(in the rows, 100 means zero)
Rows swapped in pairs by one turn or mirror: which row each one swaps with
The rows were stretched afterwards, more along some directions than others.
j519: 115	108	89	104	101	117	99	104	115	101	110	101	111	94	106	99
j561: 114	99	84	106	95	133	83	90	95	88	112	108	139	94	94	114
j804: 105	106	95	125	104	118	100	98	107	83	113	124	142	105	106	110
j819: 98	93	89	117	113	110	102	102	111	77	111	131	151	109	96	121
j683: 108	91	96	111	100	90	100	89	101	95	107	112	109	91	85	98
j423: 93	96	104	86	98	107	86	109	88	105	111	94	98	100	97	100
j585: 106	106	98	103	107	116	93	104	105	94	114	109	111	91	103	100
j432: 120	94	97	112	95	95	101	99	102	99	103	93	105	102	102	87
j656: 106	102	105	111	96	88	105	95	107	106	102	94	94	93	95	88
j39: 98	97	93	97	90	109	104	103	95	100	101	99	109	107	116	104
j122: 105	106	96	110	101	115	95	96	92	100	101	110	118	95	92	95
j790: 114	106	105	107	100	109	96	101	92	91	100	104	108	113	96	92
j575: 105	98	105	91	90	116	88	101	92	109	112	89	95	96	102	93
j410: 106	99	103	104	103	96	105	105	104	89	94	93	102	110	106	94
j636: 94	102	96	107	110	108	99	114	99	92	118	125	128	105	101	107
j23: 88	92	95	110	103	104	100	104	86	90	102	108	116	106	97	109
j874: 102	92	86	112	105	125	92	102	107	96	114	102	131	92	106	114
j146: 110	95	86	98	99	119	92	108	104	99	114	91	112	96	94	97
j92: 107	82	97	100	99	101	93	97	104	80	111	106	119	99	102	110
j907: 105	100	88	103	103	127	94	107	86	92	109	114	135	107	97	105
j273: 108	101	85	116	105	127	93	104	117	84	110	101	132	101	102	106
j210: 83	87	102	86	106	83	106	106	95	95	103	115	107	98	97	109
j689: 93	94	85	98	91	116	92	98	88	98	106	110	131	95	111	112
j896: 85	90	101	86	95	104	85	108	93	100	108	85	104	102	95	101
j743: 109	91	91	102	104	114	98	98	102	86	113	123	133	108	107	118
j926: 106	100	87	106	96	105	103	89	106	99	105	99	110	89	94	106
j815: 95	103	98	107	110	121	93	102	97	82	110	114	139	113	89	118
j886: 96	91	90	103	98	93	100	94	94	87	111	114	113	108	100	113
j78: 107	92	104	112	100	97	106	94	97	85	102	118	117	111	92	111
j736: 101	106	90	112	106	122	96	107	91	93	105	116	132	113	103	103
j719: 98	88	105	87	100	80	104	100	96	100	102	102	84	106	91	99
j944: 113	93	91	111	98	105	105	92	114	96	112	116	117	90	99	113
j551: 113	102	89	107	99	118	90	103	106	105	111	90	107	97	99	91
j817: 102	93	88	100	94	109	99	104	96	95	101	98	118	106	116	110
j87: 88	94	103	89	111	95	98	103	96	103	109	107	117	112	94	112
j360: 86	98	93	89	104	106	96	107	99	94	100	98	116	106	87	112

Swapped with j886: j87
Swapped with j736: j551
Swapped with j874: j23

Rows swapped in pairs by one turn or mirror: which row each one swaps with
The rows were stretched afterwards, more along some directions than others.
j854: 123	97	132	103	83	107	94	81	84	99	97	121	93	115	98	84	122	91	102	90	101	86	69	107	103	95
j835: 95	79	107	92	124	116	95	79	112	75	96	111	102	71	114	109	103	96	66	96	79	118	88	89	108	104
j45: 104	97	91	68	134	133	108	76	111	78	111	123	97	96	136	98	93	105	87	71	103	119	110	106	97	96
j534: 98	80	119	103	128	117	109	60	104	90	112	129	115	87	100	95	122	105	96	94	83	108	96	99	117	97
j949: 99	100	122	79	111	113	103	99	88	96	95	95	117	97	116	89	79	96	79	69	98	106	80	94	111	96
j544: 117	101	77	104	124	111	83	55	109	86	94	106	95	115	113	118	110	100	89	72	86	117	111	113	96	96
j449: 95	91	101	63	128	114	123	100	105	71	97	100	95	130	118	83	110	134	91	105	78	110	111	118	90	108
j300: 138	103	116	100	96	109	113	78	94	87	82	116	107	123	123	97	102	116	95	75	109	108	105	97	100	105
j939: 124	116	98	92	115	97	89	72	101	82	84	106	82	127	112	95	98	111	116	91	91	110	76	123	88	102
j847: 96	104	107	84	121	98	79	73	98	119	109	91	93	92	90	97	88	96	98	65	83	81	80	110	102	101
j670: 90	91	107	85	117	107	84	82	88	95	89	86	107	134	87	98	95	98	85	94	97	104	121	121	103	91
j446: 87	73	113	76	129	98	81	78	100	100	100	96	105	91	90	87	86	102	81	94	86	98	112	116	97	92
j605: 92	82	95	117	114	110	86	108	98	104	95	112	105	107	108	81	100	101	107	68	97	116	110	84	99	82
j319: 113	73	110	90	131	112	113	86	94	100	86	128	95	98	122	91	109	105	104	48	91	146	102	98	89	110
j261: 72	74	113	78	140	110	104	85	106	93	94	91	95	104	107	98	91	117	109	84	77	108	99	100	107	107
j220: 103	96	99	89	95	90	76	68	96	103	96	95	93	154	92	98	108	93	119	106	99	85	113	121	93	87
j530: 104	85	93	112	109	115	79	74	98	103	86	111	104	120	95	100	106	97	98	62	102	109	122	117	98	82
j753: 135	111	91	70	130	102	104	87	102	90	107	87	94	123	125	96	98	115	70	77	92	113	104	103	95	101
j487: 103	75	111	95	93	102	105	100	82	101	76	111	105	127	104	103	114	106	98	86	93	117	122	114	90	118
j492: 122	121	94	103	117	107	78	67	100	114	90	114	100	86	96	109	88	94	96	70	107	115	104	107	95	104
j620: 108	76	102	100	132	111	109	74	115	94	80	124	112	74	131	119	106	102	92	77	97	136	100	87	107	117
j380: 70	98	101	92	121	93	77	66	116	106	103	101	107	103	91	95	92	94	130	76	91	112	82	105	93	98
j113: 112	96	95	99	127	107	81	64	97	112	92	109	99	108	98	108	85	112	100	57	94	106	111	119	105	86
j671: 113	102	91	89	137	137	87	84	110	93	89	117	92	107	128	105	102	107	95	63	99	130	92	87	89	102
j826: 104	68	118	93	110	107	111	90	96	96	92	128	100	93	122	100	115	89	94	75	86	133	95	94	98	119
j200: 139	75	116	98	106	96	83	72	90	107	89	97	80	117	122	102	98	85	82	84	86	95	83	101	96	101
j508: 100	124	116	105	105	115	80	60	95	90	88	117	105	99	86	98	105	97	109	75	97	112	70	100	104	106
j363: 107	79	104	104	132	121	108	68	102	107	101	129	114	99	99	94	126	111	101	84	93	125	109	93	114	89
j19: 101	101	104	77	128	115	119	103	105	80	106	92	104	130	128	79	103	120	94	105	86	112	106	104	85	100
j602: 92	82	89	95	130	102	84	78	106	105	95	94	94	115	97	101	102	111	101	109	101	101	124	119	94	81
j998: 88	87	113	80	127	115	122	77	105	57	88	112	106	127	120	82	115	117	109	100	86	126	93	99	100	104
j294: 138	96	108	60	125	100	97	63	101	90	98	89	81	132	116	105	99	106	78	83	84	100	102	128	87	115
j522: 91	65	89	120	112	101	85	82	107	72	94	103	100	121	114	109	109	93	95	82	92	128	114	90	98	93
j865: 119	119	120	94	143	111	95	45	112	96	101	99	101	117	103	98	108	114	121	63	98	115	72	93	95	101
j361: 123	79	90	108	128	123	96	91	105	72	86	101	85	143	109	98	122	111	78	84	88	126	119	98	99	101
j179: 120	81	104	90	116	110	85	71	110	97	82	133	98	92	112	122	114	98	95	85	100	129	116	106	77	114
j831: 113	98	97	101	127	118	83	88	107	97	79	93	88	145	96	100	104	109	88	81	102	113	106	100	80	113
j231: 107	96	124	85	114	114	102	83	105	80	107	94	93	91	120	88	89	104	80	53	91	102	72	96	82	119
j668: 100	108	112	82	122	111	102	76	105	84	99	108	90	133	97	74	113	112	115	93	76	107	74	118	97	102
j20: 122	110	111	70	119	108	95	62	111	95	98	107	91	135	111	88	104	109	104	90	80	101	78	128	84	107
j75: 101	92	110	72	115	113	117	84	98	72	117	86	82	113	122	76	93	109	88	72	90	93	90	101	97	105
j851: 64	62	112	111	105	111	96	72	107	74	96	114	96	105	99	97	119	93	113	95	88	105	96	103	103	100
j368: 93	101	83	99	118	91	88	109	96	106	118	100	89	105	108	89	104	99	103	66	94	101	97	90	100	87
j783: 109	82	119	63	118	119	116	93	99	60	88	99	100	124	124	98	97	108	67	80	100	123	114	98	99	115
j528: 96	122	89	99	127	111	86	92	109	94	104	109	97	125	118	98	97	101	103	94	92	90	81	92	114	86
j726: 117	115	91	88	120	125	93	79	101	101	105	106	96	123	116	111	113	91	87	91	110	112	102	100	108	103
j667: 116	114	96	95	119	126	108	58	96	90	91	118	113	110	105	78	112	123	100	80	90	110	94	110	106	82
j708: 103	69	99	88	96	91	96	85	90	100	75	99	93	143	97	98	122	100	110	92	90	114	132	109	95	114
j374: 95	59	112	98	118	97	114	80	103	86	90	129	104	85	119	107	103	100	92	90	76	116	101	104	108	106
j586: 85	79	108	99	113	99	73	84	101	111	102	86	85	91	89	105	94	90	87	66	85	96	94	102	97	116
j716: 121	113	125	75	119	115	75	57	101	99	97	93	93	120	98	82	94	108	96	77	100	87	80	102	89	87
j568: 98	112	127	87	103	102	94	78	96	97	93	115	100	117	100	78	102	110	128	83	96	103	63	115	92	100
j799: 119	80	125	96	100	99	108	87	88	99	82	119	91	117	114	87	114	98	121	84	114	118	88	105	113	91
j415: 89	99	94	112	111	114	87	89	121	83	110	94	103	133	107	90	102	104	84	97	82	82	89	92	93	102
j733: 124	91	121	86	131	124	105	83	91	103	84	98	98	120	112	92	102	111	92	51	104	126	94	97	89	110
j557: 96	90	118	103	106	97	76	88	96	127	103	85	103	110	88	100	97	90	99	74	94	81	101	103	98	100
j738: 88	89	84	87	110	114	114	113	106	71	103	105	89	137	121	63	118	121	96	88	80	111	113	100	92	89
j353: 101	85	98	115	92	97	83	81	91	123	103	112	84	99	102	93	110	93	119	55	95	78	95	118	94	90
j324: 82	82	109	72	125	97	90	72	111	64	90	94	88	111	98	105	93	101	88	83	87	113	110	121	88	122
j364: 96	92	101	93	129	127	111	75	116	94	126	121	101	85	130	92	97	114	108	67	83	95	86	100	95	98
j327: 106	89	128	92	83	90	98	87	83	89	90	87	91	119	118	102	89	95	100	77	92	94	87	116	89	114
j795: 113	85	115	105	116	109	89	44	95	103	98	105	113	90	100	110	97	90	85	64	98	109	110	94	101	88
j584: 107	77	115	106	124	108	113	63	109	81	94	127	103	116	116	104	106	101	105	112	91	115	106	117	113	103
j503: 102	90	105	92	116	96	109	103	105	79	99	114	89	95	138	81	83	98	90	68	79	107	78	94	96	104
j378: 137	108	116	99	94	108	97	79	96	89	96	122	84	135	109	87	121	104	96	98	98	92	83	118	87	100
j152: 99	98	118	101	103	102	99	89	88	102	112	122	110	93	116	91	101	96	110	85	81	93	79	98	120	87
j641: 85	106	83	90	110	105	95	67	121	80	116	103	99	114	113	99	102	93	98	100	95	89	105	110	101	93
j859: 112	102	97	80	127	126	100	70	124	78	93	96	96	88	114	90	98	112	74	78	105	118	96	95	94	103
j404: 102	81	124	123	87	109	114	85	90	97	108	122	108	104	124	102	113	93	112	71	85	95	81	94	108	107
j101: 106	124	116	83	120	118	106	91	104	84	118	89	88	100	115	86	82	110	86	63	87	89	56	94	99	109
j97: 104	74	113	97	98	84	88	86	88	100	79	113	110	122	108	108	111	88	105	105	84	112	110	110	102	102
j110: 98	73	107	101	128	118	118	97	102	82	99	107	113	116	130	81	107	113	89	80	93	119	121	82	103	87
j776: 74	91	83	105	108	109	86	92	108	111	104	118	112	124	99	102	113	95	113	97	88	115	127	103	90	99
j929: 74	73	103	93	121	104	92	92	101	100	114	103	75	114	103	83	115	108	125	94	74	84	87	113	104	91
j844: 111	95	106	85	123	125	100	83	110	84	95	109	86	103	131	104	82	109	82	62	112	110	91	107	84	99
j89: 116	116	135	81	93	106	113	68	93	81	93	108	117	100	106	89	93	100	89	63	113	97	78	101	99	106

Swapped with j415: j368
Swapped with j602: j300
Swapped with j319: j20
Swapped with j544: j671
Swapped with j641: j605
Swapped with j851: j152
Swapped with j492: j859
Swapped with j378: j363
Swapped with j929: j404

Rows swapped in pairs by one turn or mirror: which row each one swaps with
The rows were stretched afterwards, more along some directions than others.
j88: 90	120	95	120	85	107	95	106	93	101	106	96	109	94	97	88	96	75	103	105
j791: 99	121	101	115	81	109	99	97	100	96	112	94	113	92	111	85	94	74	100	105
j296: 84	84	87	90	111	71	110	86	105	109	104	101	88	95	98	108	122	123	95	92
j18: 93	102	84	109	75	96	121	109	115	101	115	102	110	111	114	78	107	95	78	119
j880: 104	108	129	122	103	82	102	123	100	107	87	80	105	94	114	97	99	86	111	106
j127: 83	92	74	87	102	90	109	92	105	101	120	102	83	96	113	94	106	113	87	119
j357: 103	112	128	118	97	81	110	121	101	109	90	80	112	103	118	90	97	74	110	111
j482: 82	86	84	86	105	73	107	85	100	109	107	100	93	98	94	103	123	124	98	89
j946: 83	80	95	93	114	68	116	92	98	109	102	96	89	95	92	105	120	117	98	97
j990: 110	99	124	110	110	83	102	128	101	101	90	81	104	99	108	94	100	81	116	103
j471: 69	89	99	83	96	84	115	90	87	126	101	93	95	113	89	92	99	83	97	122
j292: 83	92	83	88	108	77	111	84	106	106	106	108	90	95	103	106	122	121	97	96
j984: 99	85	104	101	94	110	105	80	106	100	105	107	89	86	93	109	100	104	104	111
j486: 88	74	96	106	110	79	106	103	94	117	98	96	90	96	81	106	97	116	106	104
j649: 96	121	99	109	90	107	94	100	90	105	99	93	108	96	103	92	90	76	104	104
j282: 82	79	77	81	102	93	109	77	106	102	114	104	75	97	97	93	110	127	91	113
j499: 102	108	113	117	74	90	123	105	101	107	91	87	122	124	101	86	106	82	96	120
j520: 95	77	100	106	127	86	99	115	95	112	94	97	85	88	88	109	89	105	108	98
j970: 71	85	106	103	93	89	94	95	101	132	111	100	85	89	96	88	93	99	99	111
j30: 70	96	105	102	88	94	101	95	95	139	110	97	90	91	100	86	96	91	97	117
j41: 118	82	119	98	86	102	110	104	89	114	100	85	109	107	98	94	95	77	109	97
j761: 115	72	116	85	93	103	107	97	99	113	109	95	102	95	106	96	95	85	103	99
j883: 85	99	84	94	94	77	113	91	100	107	101	95	92	92	99	102	129	117	101	100
j885: 101	76	105	99	90	106	108	91	102	106	103	113	82	92	91	106	95	92	104	123
j957: 112	80	119	90	93	106	115	96	98	116	100	91	106	100	102	95	95	83	106	99
j187: 86	72	94	101	120	77	102	102	91	118	103	96	90	89	85	107	96	114	106	99
j697: 76	90	101	88	96	78	108	98	79	127	100	88	97	121	86	93	99	79	102	114
j413: 73	88	107	101	92	90	101	92	97	136	115	99	89	94	97	86	96	96	100	105
j652: 100	122	98	118	89	107	94	110	100	97	108	92	114	96	105	86	98	74	98	100
j346: 106	100	125	115	107	75	103	115	102	103	95	79	103	95	114	93	107	95	116	102
j130: 86	94	82	90	109	90	107	87	108	97	106	96	81	91	108	101	104	121	93	113
j653: 73	89	109	109	96	89	94	92	100	132	110	96	90	88	95	90	100	106	104	102
j524: 96	96	98	110	77	93	117	110	111	101	116	92	115	110	113	75	103	92	82	119
j655: 102	74	107	98	103	103	92	88	103	99	102	109	89	92	86	105	99	103	111	109
j491: 89	128	90	112	90	110	92	106	101	102	104	99	110	93	109	90	99	76	100	104
j386: 81	94	110	104	89	91	95	99	102	134	110	102	88	88	104	90	99	94	100	109
j841: 86	98	112	103	78	99	100	90	97	118	107	86	102	97	88	80	108	89	101	92
j775: 95	106	90	115	65	98	115	111	112	97	117	103	114	111	112	78	104	87	77	122
j785: 83	79	83	81	106	95	111	82	107	102	113	104	71	89	105	98	105	121	94	122
j287: 94	119	106	114	88	113	95	110	98	105	105	94	112	96	103	83	90	63	103	98
j723: 91	102	89	119	70	91	126	106	112	97	118	95	111	110	111	76	110	95	78	123
j417: 96	103	126	116	109	79	105	125	98	113	91	87	101	96	108	94	99	80	119	106
j966: 91	130	94	118	74	109	103	98	97	103	101	92	115	101	104	88	99	74	99	100
j494: 92	70	108	109	120	81	94	114	89	122	103	96	85	83	91	108	85	102	111	103
j861: 97	81	99	104	92	111	105	93	109	99	103	114	85	89	90	108	97	97	100	113
j532: 99	77	106	103	95	106	102	94	107	101	107	114	82	82	91	108	94	94	106	114
j927: 106	92	131	117	110	79	102	125	101	106	90	82	105	104	102	91	99	79	117	97
j304: 68	90	92	80	96	85	112	95	86	130	102	103	90	112	93	98	98	81	95	129
j622: 107	98	126	117	106	82	98	126	105	101	93	84	103	89	116	94	99	83	112	105
j931: 94	98	98	116	68	91	126	105	105	106	118	97	111	114	109	78	98	85	81	127

Swapped with j127: j494
Swapped with j187: j785
Swapped with j282: j486

